In the rows, zero is written as 128.
Each row of Y is roughly a mix of the hidden directions of one of 3 groups.
Y:
[[123 196 123 126  93 116 169 122  96 113 116  69 124 116 173 153  66 127
  145]
 [122 166 131 154 178 170 131 170 137 130 143 168 176 122 104 111 138  54
  153]
 [127 130 149 146 169 143 131 213 161 159 129 156 149 140  96  79 177 108
  116]
 [ 94 133 136 109 178 182 145 119  85 151 166 189  95  92 111 121 156 133
  162]
 [130  60 130 129 144  92  64 172 123 111 152 132 119 153 103  86 178 103
  117]
 [102  88 133 114 144 104 138 133  87 140 172 110  83 104  98  63 124 194
  126]
 [136 203  99 142 103 135 112 167 150 137 102 116 136  78 176 147  77  96
  141]
 [155 173 107 161 145 130 118 163 219 173 106 115 167 119 146 107 108 117
  120]
 [120 189 124 107 117 123 164 149  50 131 113 114 111  99 132 137  53 124
  116]
 [126 191 113 122  81 127 127 118 111 136 117  86 116  89 169 162  50 132
  140]
 [154 175 135 143  99 134 148 138 151 110  73 125 181 162 147 186 113  73
  109]
 [111 122 111 116 120 150 151  77  65  96 130 196 108  85 131 179 116 114
  145]
 [159  88 118 158 132 128 158  95 192 102  87 175 175 152 117 147 165 127
   99]
 [115 152  91 140  82 119 119 136  94  90 128 135 106  47 168 148  78 116
  154]
 [142 155 151 122 165 124 190 184  93 102  87 127 160 177 105 107 142 106
   94]
 [104 142 115 118 131 127 129 127  83 187 175 155  90  63 111 120  66 132
  135]
 [152 117 132 139 173 156 149 131 177 145  94 199 166 158 103 138 176 104
  100]
 [102 169 165 162  62 166 155 162 175 158 135 110 145 114 144 163 144 125
  164]
 [160 128 149 115 121  87 142 116 134 130 102  66 157 219 120 134 113 124
   85]
 [161 141  86 146 138 134 119  92 198 126  88 115 143  86 147 109  86 185
  111]
 [139  72 134 140 124 140  49 116 200 158 141 149 135 147 113 134 177 122
  125]
 [124 124 151  99 114  78 123 147 108 200 163  71  93 163 118 103 102 152
  103]
 [159 152 109 158 110 115 120 141 136  80  84 129 190 131 122 152  79  62
  105]
 [ 95 154 147 106 132 145 180 136  33 107 144 155 107 131 131 159 137  91
  153]
 [127 148 132 169 136 171 115 122 196 177 147 164 180 106  96 138 108  88
  143]
 [101 139 125 100 119 149 100  93  65 114 162 147  93 120 159 181 134  81
  179]
 [119 140 142 173 128 111 138 192 159 138 162 117 176 153 120 111 146  49
  150]
 [157 130  96 158 112 134 105  72 218 148 107 132 162 105 139 149  91 143
  121]
 [137 108 116 158 138 164 120 114 206 131 116 197 155 119 138 154 186 107
  140]
 [148 134  98 108 107  84 127 117 104  85  90  70  95 117 171 114  92 184
  106]
 [147 122 103 117 167 155 113  72 206 159 115 141 111 120 158 122 157 187
  133]
 [157 179 123 152 108 114 167 132 168 110  82  72 180 151 148 135  81 124
  110]
 [118 108 122 114 104  73  81 162  69 103 157  71  95 118 128  90  96 131
  127]
 [133  86 139 152  75 144 104  62 203 147 129 133 148 130 115 171 132 156
  128]
 [125 147 156 109  92 133  99 130 107 140 122  47 113 124 110 108  72 194
  113]
 [123 107 130 154 133 122 213 107 131  56 117 144 157 153 140 139 182 119
  150]
 [105  95 167  82 146 155 111 143  78 137 138 155  75 147 109 126 198 160
  128]
 [125 185 126 149 151 123 145 229 144 147 127 115 145 116 143  87 128  87
  137]
 [134 139 102  98 132 102 108 145  49 123 119 142  94  82 118 116  55 129
   95]
 [159 140  86 109 147 137 156  89 156 122  63 168 106 105 180 153 134 172
  104]
 [105 152 142 116  80 101 164 157  53 109 130  81  99 102 136 123  79 156
  127]
 [138 132 136 161 112 118 116 169 210 161 126  72 146 120 125  79 123 176
  121]
 [105 145 140 155 104 182 178  76 157 130 136 171 149 105 136 185 143 116
  171]
 [121 132 140 122 145 128 196  90  91 118 140 164 149 180 127 177 150  64
  138]
 [ 77 139 148 140  71 163 145 118  92 128 170 147 110  75 132 172 124 120
  182]
 [127 146 118  89 144  92 112 143  66 153 144  80  83 118 127  86  69 158
  110]
 [141 205 114 121 116 147 161 120 170 147  83  99 124 116 195 158 109 153
  139]
 [153 168  99 145 147 125 166 117 176  90  90 119 166 160 187 152 150  87
  144]
 [119 151 133 182  96 136 129 136 135  79 141  99 197 111 104 128  81  76
  158]
 [124  84 111 145 107  90 165 125 119  62 124 164 124 142 166 156 193  94
  142]
 [170 122 126 102  97 108  85 118 122 107  56 103 129 150 127 152  91 156
   62]
 [105  79 125 127 124 105  99  89 153 184 207 119  89 128 135 117 152 143
  163]
 [134 115 116  92 209 132 121 153 109 129 121 136  91 131 120  58 162 178
  111]
 [148 173  95 109 116 102 154  94  83  96  91 102 125 120 167 158  55 123
  115]
 [130 122 132 140 179 115 118 194 167 133 142  98 136 157 127  51 179 128
  135]
 [114 117 151 132 145 191  71 107 162 187 161 162 138 106  73 125 126 133
  141]
 [133 162 117 108 116  91  75 187  76 121 129  85 113 136 153 125  87  74
  125]
 [130 112 137  92 146 176  68 144 132 132  96 144  80 103 128 110 171 199
  116]
 [ 87 150 132 134 104 151 153 131  55  96 158 160 121  81 126 159 111  86
  174]
 [144  92 137 158 142 126 102 169 214 146 122 134 160 153 105  90 181 132
  112]
 [136 136  98 119 103 111  82  78 119 127 143 138 123 136 173 195 105  59
  151]
 [132 147 158 151  81 165 114 128 208 197 116 125 153 119 112 159 115 148
  119]
 [142 109 139 123 105  86  63 152 154 155 137  51 122 156 117  89 104 155
  102]
 [148 144 103 180 102  96 112 142 204 134 132  85 177 118 143 113  83 100
  132]
 [151 125 111 115 142 154 159  36 151 138  94 179 133 133 133 184 121 148
  108]
 [129 189 129 135  85 159 102 182 164 136  88  92 122  82 168 135 110 157
  137]
 [116 129 126 156  95  83 153 145  71  93 154 116 158 121 103 132  69  63
  130]
 [ 96 121 129  97 132 150 144  57  57 108 163 145  88 111 141 160 127 137
  170]
 [112 110 150 141 101 184 134  63 181 160 143 164 132 115 115 176 155 156
  154]
 [150 168 140 135 125 108 118 177 174 162 108  48 150 163 135  93 105 140
  105]
 [110 118 128 144 152 151 157 129  88  73 144 189 153 126 115 147 163  58
  160]
 [151 144 112 157  99 141 140  71 217 145  98 122 164 130 153 170 111 141
  127]
 [110 118 159 111 144 176 141 172 122 126 113 184 105 135 129 138 223 135
  136]
 [143 166 119 144 116  91 193 154 113  71  92  88 162 160 161 133 114  93
  122]
 [150  81 122 117 172  95 134 105  85  93 127 160 153 182  83 122 133  83
   91]
 [149 180 124  92 180 136 115 127 127 194 114  97 120 141 118  96  69 156
   95]
 [100 151 133  75 146 128 136 144  42 138 152 122  58 120 160 126 139 139
  149]
 [122 158 125 107 177  89 144 193  70 149 157 109 113 152 131  80 118  86
  125]
 [144 107 108 150 156 128 110 103 230 169 140 117 138 125 135  89 147 172
  132]
 [112 134  99 134 131  78 161 118 104 144 175  83 102  89 140  79  67 161
  143]
 [114  65 172  99 121 151  81  91 107 115 144 122 108 171  92 138 182 162
  128]
 [ 98  83 136 173  64 123 147 132 140  91 159 166 141 103 129 164 169  94
  163]
 [154 149 144 111  91 119 133 129 101 101  68 123 154 180 131 193 111  85
   88]
 [145 178 102 171 127 147 126 117 186 141 116 122 184  88 124 128  58 106
  134]
 [128 188 103 108 145 146 169  96  90 112 114 153 121 124 183 182 114  82
  158]
 [136 115 127 152 149 118 121 160 205 192 150 160 144 155 131 122 181  85
  129]
 [129 188 141 142 172 206 124 163 160 148 106 157 172 109 101 118 125 108
  138]
 [ 92  99 161 160  55 126  87 159 135 143 183  96 125  94  97 118 120 136
  155]
 [126 131 131  96  69 141 102  73 116 145 111 115  82 112 163 193 110 175
  129]
 [129  74 144 104 137 124  67  69 137 179 171 121 112 163  86 124 131 151
  116]
 [147 147 124 165 131 112 177 160 178  89  92 117 182 170 154 130 166  88
  127]
 [141 174  97 116  97 110 116  85 111  99 110  87 123 129 191 178  79 103
  146]
 [150 136 102 133 116 111 131 101  77  67  95 147 161 125 121 165  67  75
  106]
 [145 110 144 113 128 133  51 142 179 154 117  73 113 147 125  92 146 188
  112]
 [112 162 167 154 140 164 172 214 137 121 118 136 164 136 107 106 170 101
  138]
 [119 143 146 144 162 150 237 141 122 107 112 163 159 146 113 121 166 125
  129]
 [146 110 134 159 104 110  82 153 208 120 122  95 163 173 148 131 172  94
  133]
 [103 134 143 153  90 187 159  75 168 139 139 161 137  91 134 180 145 147
  169]
 [ 92 133 142 108  88 141 107 119  63 152 169 122  82  73 113 138  81 156
  147]
 [127 157 112 155 175 148 154 176 194 145 125 128 139  91 140  63 151 159
  145]
 [169 109 111 148 135 124 121  84 171  98  86 155 189 165 111 162 118  87
   94]
 [156 127 102 125 115  76  43 175 142 126 117  78 125 136 148 104  98 104
  105]
 [140  97 120  97 162 149 107  77 162 194 130 186  95 136 124 146 161 159
  109]
 [133 118 103 129 158 113 177 144  64  67 104 196 131 109 121 129 133  92
  111]
 [103 181 161 116 143 162 137 222  81 131 125 110 117 111 116  92 135 128
  138]
 [ 89 103 177 156  63 169 141 146  96 102 141 155 144  94  73 153 132 132
  143]
 [118  93 124 129 189 118 125 128 169 173 181 130 111 144 121  67 181 148
  147]
 [164 100 124 138  83  70  89 120 164 108 102  72 151 178 134 137 110 124
   89]
 [136 206  87 120 175 123 164 148 110 118 114 123 130 123 189 127 109  77
  151]
 [128 132 138 123  58  88  73 165  92 135 132  80 118 121 121 143  68 109
  106]
 [139 152 116 161  97 180 101 115 180 100  91 163 168  88 139 179 120 101
  145]]

Here is one row from each group, named. Which group is each of the other rows in?
[142 193 120 118  96 150 136 128 111  99  70 131 139 122 170 196  96  94
 127] | X
[129  88 132 127 201 137 158 123 143 113 137 164 139 170 108  91 207 131
 132] | N
[107 119 159 114 172 158 102 195  98 120 148 148 119 148 104  95 197 100
 148] | G

[118  92 135 170 118 152 159  85 118  84 139 185 178 110  73 153 120  97
 137] | X
[131 155 112 139 120 153  73 117 153 156 135 100 133  67 109 102  48 162
 128] | G
[ 88 154 138 130 140 170 191 110  87 124 163 175 119 107 139 158 155 102
 183] | X
[126 160 167 158  64 151 183 146 173 137  88  99 165 130 122 155 117 161
 113] | X
[129 158 125  90 122  92 154 160  59 116 109  76  85 127 154 103  94 167
 107] | G
[144 172 121 151  82  89 132 166 124 109 104  82 165 135 145 147  66  77
 112] | X
[139 179 127 113  89 112 158 114  84 132  96  98 129 121 136 162  39 133
  99] | N
[142 110 129 135 138 136 203  73 130  91  91 179 162 159 116 170 150 121
 106] | N
[119 131 139 179 151 166 138 186 165 105 127 157 182  97  88  83 152 109
 142] | X
[155 107  96 155 109  85  67 103 184 137 146 115 161 149 141 144 102  67
 126] | X
[ 95 107 134 112 137 156 101 147  52  96 153 166  89  69 100 105 133 144
 148] | X
